In the rows, 128 means zero.
Families of rows that turns and mirrors carry onto each other, the same ones carrying the whole set onto itself: the rest of each named row's family, in list order
3 families of 6 rows
j_155: [115 165 122  95 125 103 130 135 141 110 150 138 122 102 106 166 112 133
 115 115 145 109 129]
j_949: [136 142 107 130 121  85 116 135 134 137  76 144 115 107  96 148 148 171
 118  99 105 132 117]
j_623: [140 135 115 153 133 112 112  99 126 150  84 129 106 125 113 114 146 123
 138 115 125 145 147]
j_489: [124 157 142 138 168  92 104 135 142  97 110 165 117 128 110 142 130 145
 131 116 150 124 119]
j_136: [127 144  99 120 120  91 124 134 118 122  68 134 107 107 101 146 144 149
 127 104 107 130 114]
j_506: [135 131 101 101  95 116 141 109 133 152 119 112 108 111  98 143 137 125
 124 120 120 130 146]
j_102: [145 126 128 128 150 116 126 114 142 120 159 128 122 128 115 126 116 125
 134 130 158 147 152]
j_814: [140 143 101 104  94 103 137 115 148 163 128 117 112 102 101 153 132 134
 112 107 123 124 141]
j_523: [147 134 119 160 130 109 110  98 145 166  97 130 114 115 106 121 149 140
 129 109 124 148 154]
j_31: [137 131 145 138 152 124 111 101 136 127 150 136 124 119 121 127 114 128
 123 130 158 127 160]
j_218: [136 127 147 129 153 119 113 107 145 123 151 145 117 127 110 132 118 128
 127 135 160 129 156]
j_797: [139 133 105 106  92 110 137 116 152 166 121 120 115 108  90 150 141 146
 114 114 120 129 144]
j_250: [154 124 120 157 133 106 110  98 135 165 101 132 116 118 118 117 141 139
 123 108 127 142 155]
j_213: [126 155 108  94 139  97 139 145 136  99 148 137 121 102 107 162 107 146
 123 115 141 132 126]
j_765: [125 153 137 146 160  91 102 138 131  93 106 155 127 131 115 139 132 153
 125 113 149 114 114]
j_540: [134 154 125 149 171  88 113 140 135  93 114 151 121 130 117 133 127 144
 138 111 149 145 119]
j_762: [118 155 127  89 137 104 128 131 143 110 149 148 115  99 102 165 108 142
 117 121 144 114 132]
j_231: [139 141 103 133 124  78 118 139 133 134  78 143 118 120 104 145 149 165
 115  93 116 123 108]

The rest of the family of j_506: j_623, j_136, j_102, j_213, j_540
The rest of the family of j_218: j_949, j_489, j_523, j_797, j_762

Families of rows that turns and mirrors carry onto each other, the same ones carrying the whole set onto itself: the rest of each named row's family, in list order
6 families of 6 rows
j_476: [106 114 125 117 116 131 124 125 135 142 147 124 149 166 113 134 136  82]
j_734: [134 114 143 143 121 132 122 119 137 134 120 100 160 175 127 145 112 134]
j_375: [116 106 152 136 139  97 133 139 107 122 118 116 115 121 110 124 142 127]
j_413: [132 149 109 129 107 126 134 142 154 148 142 110 126 147 133 132 134  86]
j_621: [140 120 125  90 122  96 128 127 134 126 147 127 125 117 149 131 143 106]
j_790: [140 150 139 120 137 142 130 123 123 110 138 132 136 128 162 164 131 148]
j_844: [110 141 126 133 122 159 148 145 118 111 136 157 127 132 141 137 110 129]
j_73: [106 140 131 120 135 161 143 150 124 119 146 146 116 141 133 132 117  95]
j_600: [103 143 137 148 128 146 156 146 114 108 138 128 104 130 131 135 117 120]
j_626: [146 114 133  98 126 117 109 127 129 140 137 126 121  98 145 128 139 119]
j_871: [158 156 134 136 134 140 129 132 132 136 122 127 136 129 144 164 131 150]
j_613: [131 140 133 122 131 169 120 138 122 125 127 151 141 126 151 140 121 146]
j_635: [137  98 140  87 138 109 117 134 122 139 130 138 132 123 118 120 144 113]
j_833: [133 122 140 141 134  85 147 148 122 131 113 115 117 136 107 132 141 127]
j_622: [123 121 144 127 130 147 129 115 121 132 127 128 164 172 113 156 136 143]
j_230: [139 135 133 146 122 115 125 127 139 148 116  98 153 164 114 149 148 128]
j_592: [116 117 148 127 135  91 150 137 115 109 117 110 126 151 114 120 149 135]
j_815: [128 103 124 103 121 114 103 137 132 143 134 145 138 115 137 121 135  97]
j_852: [119 138 120 111 115 128 117 131 148 134 148 107 135 150 149 125 144  81]
j_880: [120 120 135 139 110 130 127 108 132 142 127  97 159 165 113 142 144 134]
j_254: [126 160 129 149 127 137 162 155 128 119 127 125 106 139 130 138 122 124]
j_904: [120 126 148 139 132 112 118 117 126 124 122  99 160 168 126 150 154 132]
j_175: [114 160 135 129 131 153 153 145 125 103 135 122 112 146 149 128 128 129]
j_462: [129 100 154 135 141 100 141 147 117 114 113 118 117 136 122 121 107 133]
j_271: [159 131 124 109 128  99 123 139 138 145 133 129 119 107 141 141 137 111]
j_861: [148 131 132  94 133 159 124 124 126 132 142 149 141 127 144 149 127 138]
j_193: [120 119 125 130 110 131 129 134 151 138 141 106 134 162 137 123 103  85]
j_732: [156  97 139 103 130 103 114 133 136 135 129 124 129 117 145 128 110 118]
j_676: [146 141 138 123 127 159 122 117 124 132 130 123 143 125 146 152 132 161]
j_225: [111 114 157 126 152 127 143 149 102 113 118 137 122 143 107 128 134 132]
j_488: [113 110 142 137 121 130 123 127 121 133 109 123 163 165 107 128 141 147]
j_338: [119 132 138 138 129 142 153 153 130 111 133 124 107 142 142 125  89 111]
j_792: [104 102 149 143 134 107 132 139 107 119 110 137 142 145 106 130 135 135]
j_715: [108 131 113 127 101 137 135 126 141 138 156 111 128 145 131 130 128  84]
j_820: [157 125 141 120 129 147 118 122 135 130 130 123 143 134 157 153 101 146]
j_207: [115 113 109 106  99 127 123 131 142 144 143 135 144 143 128 115 130  90]

The rest of the family of j_488: j_844, j_613, j_815, j_792, j_207
The rest of the family of j_271: j_413, j_871, j_833, j_230, j_254
The rest of the family of j_338: j_734, j_462, j_193, j_732, j_820
The rest of the family of j_904: j_621, j_790, j_592, j_852, j_175

Families of rows that turns and mirrors carry onto each other, the same ones carrying the whole set onto itself: the rest of each named row's family, in list order
3 families of 6 rows
j_777: [149 121 154 114 106 141 142 106 134 125 101]
j_135: [131 122 129 121 129  92 138 139 149 122 137]
j_329: [132 125 129 162 113 111 130 113 142 154 151]
j_915: [129 109 111 151 122 100 134 131 140 142 146]
j_557: [158 125 105 125 108 145 109 149 147 148 119]
j_79: [122 137 154 150 109 155 152 138 126 134 123]
j_927: [168 117 133 160 122 150 109 141 137 139 113]
j_983: [154 114 134 153 129 159 102 136 131 126 140]
j_26: [142 145 115 114  95 145 112 141 137 157 122]
j_783: [148 126 154 108 107 130 121  95 130 131 122]
j_875: [137 125  95 110 106 145 111 132 130 145 122]
j_82: [155 105 114 143 118 166 108 140 128 135 122]
j_805: [132 118 136 101 108 141 131  98 123 122 113]
j_28: [143 123 126 167 123 101 131 135 150 148 132]
j_853: [125 117 153 138 110 142 160 119 122 128 112]
j_898: [126 131 135 111 129 110 119 148 137 115 142]
j_405: [140 130 164 157 118 138 153 134 133 129 108]
j_711: [114 121 116 107 125 110 133 134 133 120 139]

The rest of the family of j_82: j_777, j_135, j_915, j_557, j_853
The rest of the family of j_711: j_927, j_875, j_805, j_28, j_405

Families of rows that turns and mirrors carry onto each other, the same ones carrying the whole set onto itself: the rest of each named row's family, in list order
4 families of 8 rows
j_725: [139 119 130 121 143 127 122 147  84]
j_984: [155 144 143 132 167 108 143 109 138]
j_847: [114 120 153 138 113 131 139 143 121]
j_485: [147 150 156 134 122 145 115 153 108]
j_465: [153 139 144 116 168 139 102 127 123]
j_110: [145 170 126 141 141 133 112 137 139]
j_142: [138 176 120 141 148 135 118 130 128]
j_359: [156 138 145 110 166 138 110 120 114]
j_273: [135 123 135 140 141  92 158 139 110]
j_365: [118 135 131 152 136 133 139 118 148]
j_88: [149 173 124 137 145 136 114 128 131]
j_343: [153 118 126 121 141 116 120 139  88]
j_750: [115 141 123 141 138 121 137 115 149]
j_61: [149 145 155 128 162 100 132 117 145]
j_134: [155 130 133 114 161 131 100 120 120]
j_812: [148 117 141 139 140  89 148 132 113]
j_549: [122 122 158 149 116 133 149 135 116]
j_678: [114 138 121 147 133 120 136 128 151]
j_775: [147 150 148 146 125 146 125 145  97]
j_54: [117 121 156 132 116 124 146 133 115]
j_718: [137 120 123 117 141 117 121 141  88]
j_418: [112 124 164 133 124 133 145 135 113]
j_238: [151 129 145 131 158 102 127 110 145]
j_356: [146 160 160 137 130 139 124 149  98]
j_716: [149 151 155 128 121 140 123 146  97]
j_974: [136 132 134 138 141  87 150 136 109]
j_316: [141 122 131 136 148  93 160 128 110]
j_129: [141 116 130 114 144 125 130 135  83]
j_390: [145 135 143 107 161 134 100 123 120]
j_62: [142 164 123 147 144 147 116 128 130]
j_438: [105 138 124 141 141 127 139 119 141]
j_818: [145 141 147 138 163 105 138 117 147]

The rest of the family of j_984: j_847, j_485, j_110, j_359, j_678, j_316, j_129
The rest of the family of j_725: j_465, j_273, j_88, j_750, j_54, j_716, j_818

Families of rows that turns and mirrors carry onto each other, the same ones carrying the whole set onto itself: the rest of each named row's family, in list order
4 families of 5 rows
j_401: [141 103 124 115 143  82 124 117 155 137 111 163 125 122 128 121]
j_77: [131 100 162 155 130 132 143 143 140 147 113 153 140 152  97 127]
j_907: [101 131 141 139 109  97 141 144 142 125 140 139 113 166 125 154]
j_138: [129 100 135 132 149  99 119 117 148 148 116 162 143 116 113 114]
j_170: [113 131 152 133 112  83 118 142 124  76 125 159 148 156 118 139]
j_258: [101 111 166 131 121 103 134 121 124 128 140 152 104 170 126 134]
j_452: [ 91 127 153 152 117  94 132 117 131 139 136 150 121 159 120 144]
j_652: [139 145 139 115 142 128 132 157 122 107 126 156 147 117 126 135]
j_917: [126  98 171 144 133 101 147 150 139 141 119 145 144 163  96 124]
j_120: [137 127 132 128 141 139 115 144 133 100 121 169 148 108 130 130]
j_70: [133 100 156 132 137 120 150 137 125 151 111 168 119 161 103 124]
j_858: [141  86 172 139 129 117 142 155 145 122 119 159 135 164 101 122]
j_83: [120 123 160 116 110  95 114 133 132  76 151 149 137 153 119 138]
j_224: [133 132 121 122 139 115 120 159 145  95 128 154 144 116 142 137]
j_330: [120 123 140 127 111  91 107 116 124  83 124 164 143 154  90 138]
j_76: [125 124 131 134 105  99 110 130 137  69 119 166 132 151 117 147]
j_884: [ 99 122 141 140 119 117 129 131 143 135 158 149 108 154 121 152]
j_178: [154 105 116 113 138 107 126 131 148 139 111 174 137 122  96 126]
j_977: [145 133 125 104 127 117 117 147 143  99 147 158 147 114 117 140]
j_521: [147  94 115 135 141 106 115 127 163 127 105 161 138 121 108 120]

The rest of the family of j_977: j_258, j_70, j_83, j_178
The rest of the family of j_170: j_77, j_452, j_224, j_521
The rest of the family of j_330: j_401, j_652, j_858, j_884

Families of rows that turns and mirrors carry onto each other, the same ones carrying the whole set onto itself: the rest of each named row's family, in list order
3 families of 6 rows
j_307: [108 141 123 128 142 156 138 141 179 112]
j_631: [ 93 149  99 135 117 156 118 134 133 120]
j_140: [ 81 119 118 141 155 137 160 150 124 148]
j_14: [ 82 130 126 144 155 130 162 142 121 152]
j_5: [ 85 133 162 126 143 138 129 114 130 122]
j_793: [ 69 153 131 105 149 155 178 124 139 132]
j_640: [ 88 139  95 124 117 144 119 140 127 128]
j_256: [ 82 138  96 132 116 151 119 125 136 124]
j_906: [ 85 134 164 128 142 131 133 122 131 137]
j_924: [ 85 126 161 122 148 141 128 128 130 129]
j_364: [105 149 121 139 140 169 133 143 172 112]
j_830: [ 97 166  99 139 166 171 123 138 130 124]
j_264: [ 86 159 100 138 175 176 127 125 129 123]
j_517: [ 86 121 117 156 156 131 157 133 120 146]
j_425: [ 73 158 141 116 149 150 176 122 144 138]
j_727: [100 161 101 127 177 169 129 139 130 124]
j_171: [ 74 156 126 119 152 150 180 116 140 129]
j_386: [104 137 121 143 148 164 136 136 176 109]

The rest of the family of j_517: j_307, j_5, j_640, j_727, j_171
The rest of the family of j_924: j_140, j_793, j_256, j_264, j_386

